In the rows, zero is written as 128.
R: rows in a few groups, each row roughly a mix of its group's directions
R (91 x 11)
[[137  81  78 129 115 112 126 160 145 138 124]
 [108 172 158 136 107 149 135 141 158 100 107]
 [136 111 121 112 103 139 103 132 146 117 192]
 [111  84 159 146 111 107 134 119 133  95  95]
 [109 146 115 102 168 125 161  98 152 140 101]
 [116 140 122  87  96  91 144 114 104 149 100]
 [115 157 131 165 118 132 118 151 166 173 127]
 [143 126  66 129 148 113 146 118 159 135 106]
 [125 138 118 185 156 135 117 144 165 153 123]
 [131  91  97 140 137 130 122  78 139 120 163]
 [117 126 146 108 108 124 134 139 173 112 182]
 [168 147 161 127 139 168 100 130 139  99 137]
 [135  98 170 149 132 184 131 124 142 128 124]
 [112 178 139 165 106 122 149 144 153 105 125]
 [157 121 149 145 163 113 147 180 133 115 145]
 [142 135 168 161 154 165 118 142 113 109 155]
 [128 165 110 172  81 145 143 114 128 121 132]
 [100 128 158 109  68 121 128 113 122 102 131]
 [124 102 105 114 113 147  96  84 104  96 131]
 [107 124  71 139 146 114 135 105 167 134 115]
 [128 117 149 102  88 115 118 153  77 139 120]
 [124 134 112 108 186 147 127 120 137  99  94]
 [118 172 146 132 157 126 161  84 146 126 129]
 [153 114 109  99 147 129 132 114  70 120 104]
 [139 151  80 107 122  89 104 101 112 131 122]
 [ 99 159 148 102 130  96 130 156 149  99 104]
 [143 133 134 139 179 105 173 148 148 144 127]
 [111  71 153 147 113 142 160 145 113 129 134]
 [128 131 155 153 134 180 153 155 139 143 155]
 [165 149 108 143 144 168 112 106 130 156 154]
 [153  99 131 121 111 154  84 154 159 107 140]
 [126 174 158 153 147 135 134 149 171 113 131]
 [165 164 172  92 121 139 130 112 137 114 124]
 [143  89  84 156 137 141 104 164 128 124 130]
 [114 156 117 101  94 141 112 129 154 171 153]
 [163 122 132 152 180 139 120 125 143 152 160]
 [138 134 125 104 183  81 110 139 142 131 134]
 [108 134 114 120 106 138 116 108 178 149 171]
 [135  89 102 135 138 116 141  77 131 124 163]
 [137 108 108 140 131  66 113  98 123 112 111]
 [124 122 115  93 105 113 126 107 191 126 122]
 [133 128  77 121 105  87 118 102  98 132 125]
 [138 158 122 157 163 159 105 123  88 115 116]
 [143 160 120  81 146 150  87 110 137 135 115]
 [158 103 108 177 117 126 122  84 119 133 134]
 [162  97 113 173 137 128 108 136  88 127 131]
 [109 116  76 150 144 140  98 116 164 119 120]
 [137 157 147  91 103 135 117 175 101 134 114]
 [137 109 133 148 144 152 116 132 186 108 158]
 [116 165  93 103  90 154 136 136 103 145 139]
 [143 152 157 169 163 127 128 135 170 116 136]
 [102 140 140 100 138 138 156 184 126 141 150]
 [131  74 119 104 121 156 128 121  91 153 136]
 [109 169 159 153 119 142 149 156 160 107 125]
 [158 118 117 180 112 151 120  84 128 132 133]
 [146 142 120 118 131 144 105 151  77 135  85]
 [139 166 144 142 118 189 118 116 150 126 124]
 [143 116 108 176 107  96 123  87 124 112 118]
 [ 91  95  80 135 118 116 111 124 162 134 124]
 [136  84 115 103  91 115 115 152 166 130 134]
 [128 114 117  92 115 108 160  89 133 145 167]
 [107 108 153 125 106 148  88 126 169 110 152]
 [189 148 150  90 120 136 132 134 139 117 119]
 [136 123 123 124 124 159  75 123 172 101 130]
 [131 136 171 103 109 143 107 111 173 108 143]
 [121 150 106 115 100 163  75 134 126 150 125]
 [ 78 113 121 118 107 108 126 102 174 134 135]
 [117 153 155 102  74 122 130 145 101 140 110]
 [147 108 128  81 143 127 137 122  89  87 126]
 [139 105 108 124 126 113 147  99 146 151 185]
 [127 121 121 106 186 137 138 118 136  86 106]
 [142  81 171 142 164 138 117 119 149 121 118]
 [140 178 167 115 137 137 134 106  91 123 116]
 [145 121 102 157 159 125 131 110  92 153  88]
 [132 134 114 126 187 152 112 147 161 105 124]
 [106 167 146 140 113 148 101 165 147 134  97]
 [187 108 127 130 130 143 124 175 117 120 134]
 [133 126  87  93 128 136 129 135  91 165 155]
 [142  98 115 109 175 120 154  99 122  95 133]
 [128 129 155  82 110 121 142 134  91  91 109]
 [157 126  93 134 144  87  98  88 122 131 125]
 [ 99 129 101 174 159 154  96 119 123 117 130]
 [184 118  89 140 153 137 137 156 130 125 119]
 [136 101 151 162 117 113 133 127  85  91 106]
 [142  97 153 144 118  94 161 122  90 101 127]
 [124 147 157  92 141 106 176 151 152 128 135]
 [102 120 138  95 110 133 127 104 162  88 159]
 [171 111  83 113 119 133 102 156 126 124 103]
 [114 133 151 184 112 130 166 150 143 114 139]
 [108 150 147 101 109  96 159 111  93 150 113]
 [124 126 165 113 119 123 149 112 186 122 155]]
one row of each group, then the others: which group is each in?
[153 120 109  80 156 126 144 117  85 124 116]
E
[143  73 136 126 121 168 115  97 110 138 119]
K
[132 154 144  96 115  96 172 113 104 149 112]
A

[103 148 186 147 139 149 124 110 124 116 156]
A
[ 97 156 162 101  93 128 131 133 121 111  91]
E
[168 119 104  94 107 102 147 151 113 144 104]
A
[132  94 119 103 115 112 149  79 113 113 160]
E
[132 110 104 144 139 119 140  80  89 139  94]
E
[110 165 138  90 105 115 119  94 107 132  97]
A
[133 126  87 147 108  73 126 103 110 122 126]
K
[ 94 141 150 153  93 126 166 158 136 105 123]
K
[118 103 122 112  80 144 116  96 105 115  94]
K
